128 stands for zero in the data rows.
Here are some numbered points:
Array([ 81, 167, 111, 111, 158, 114, 122, 136]) 0
Array([ 65, 139, 110, 141, 107, 120, 169, 194]) 1
Array([155, 102, 151, 112, 115, 190,  94,  95]) 2
Array([174,  74, 169, 117, 102, 152, 151, 104]) 3
Array([168, 110, 143,  85, 126, 127, 214,  68]) 4
Array([158, 143, 117,  57, 147, 113, 134, 156]) 5
Array([ 69, 149, 132, 125, 138,  83, 144, 177]) 6
Array([138, 150, 141, 113, 122, 162, 144,  37]) 7
Array([108, 139, 137,  93, 165, 104, 184,  77]) 8
Array([ 72, 145, 104, 137, 145, 110, 145, 165]) 9
Array([161, 159, 145,  64,  91, 131, 177, 112]) 10
Array([166, 107, 138,  71, 139, 168, 145,  88]) 11
Array([ 92, 147, 150,  91, 141, 134, 174,  74]) 12
Array([205, 102, 101, 144, 115, 126, 105, 159]) 13
Array([ 92, 146, 154,  88, 141, 132, 179,  71]) 14
Array([209, 117, 153,  95, 148, 103,  87,  94]) 15
Array([ 53, 154, 115, 169, 133, 116, 167, 109]) 16
Array([161, 113, 140,  89, 128, 126, 209,  75]) 17
Array([181, 137,  93, 136, 140,  93, 112, 147]) 18
Array([ 65, 147, 106, 141, 144, 115, 141, 159]) 19
Array([105,  86, 162, 187,  94, 145, 142, 113]) 20
Array([ 89, 140, 179, 126, 155, 103, 106,  78]) 21
Array([ 65, 102, 156, 129, 139, 155, 180,  84]) 22
Array([173, 118, 141, 113, 121, 174,  47, 122]) 23
Array([ 57, 130, 125, 145, 127, 153, 101, 175]) 24
Array([147,  97, 169,  80, 163, 100, 114, 133]) 25
Which two points above are nearest to each new point? Their numbers follow each, smallest number first.
Array([ 93, 140, 174, 121, 155, 103, 108,  84]) 12 21
Array([104, 172, 166,  72, 105,  98, 154, 142]) 6 10
Array([161, 121,  96,  79, 118, 142, 175, 171]) 5 10
Array([104, 114, 161, 165,  97, 168, 104, 102]) 2 20
Array([158, 102, 148, 115, 114, 188,  96,  97]) 2 23
Array([203, 102,  97, 147, 113, 128, 103, 164]) 13 18
Array([ 62, 152, 130, 128, 138,  79, 143, 186]) 6 9
Array([131, 111, 123,  63, 131, 158, 131, 185]) 5 25
Array([169, 140,  81, 135, 125, 103, 133, 166]) 13 18
Array([174, 110, 160,  88, 134, 138, 153,  59]) 11 17
Array([172,  91, 136, 150, 142,  59, 134, 157]) 13 18
Array([ 95, 139, 173, 129, 154, 104, 105,  78]) 12 21
Array([ 87, 111, 179, 160,  98, 161, 104, 107]) 2 20
Array([ 88, 163, 114, 109, 156, 112, 120, 139]) 0 19
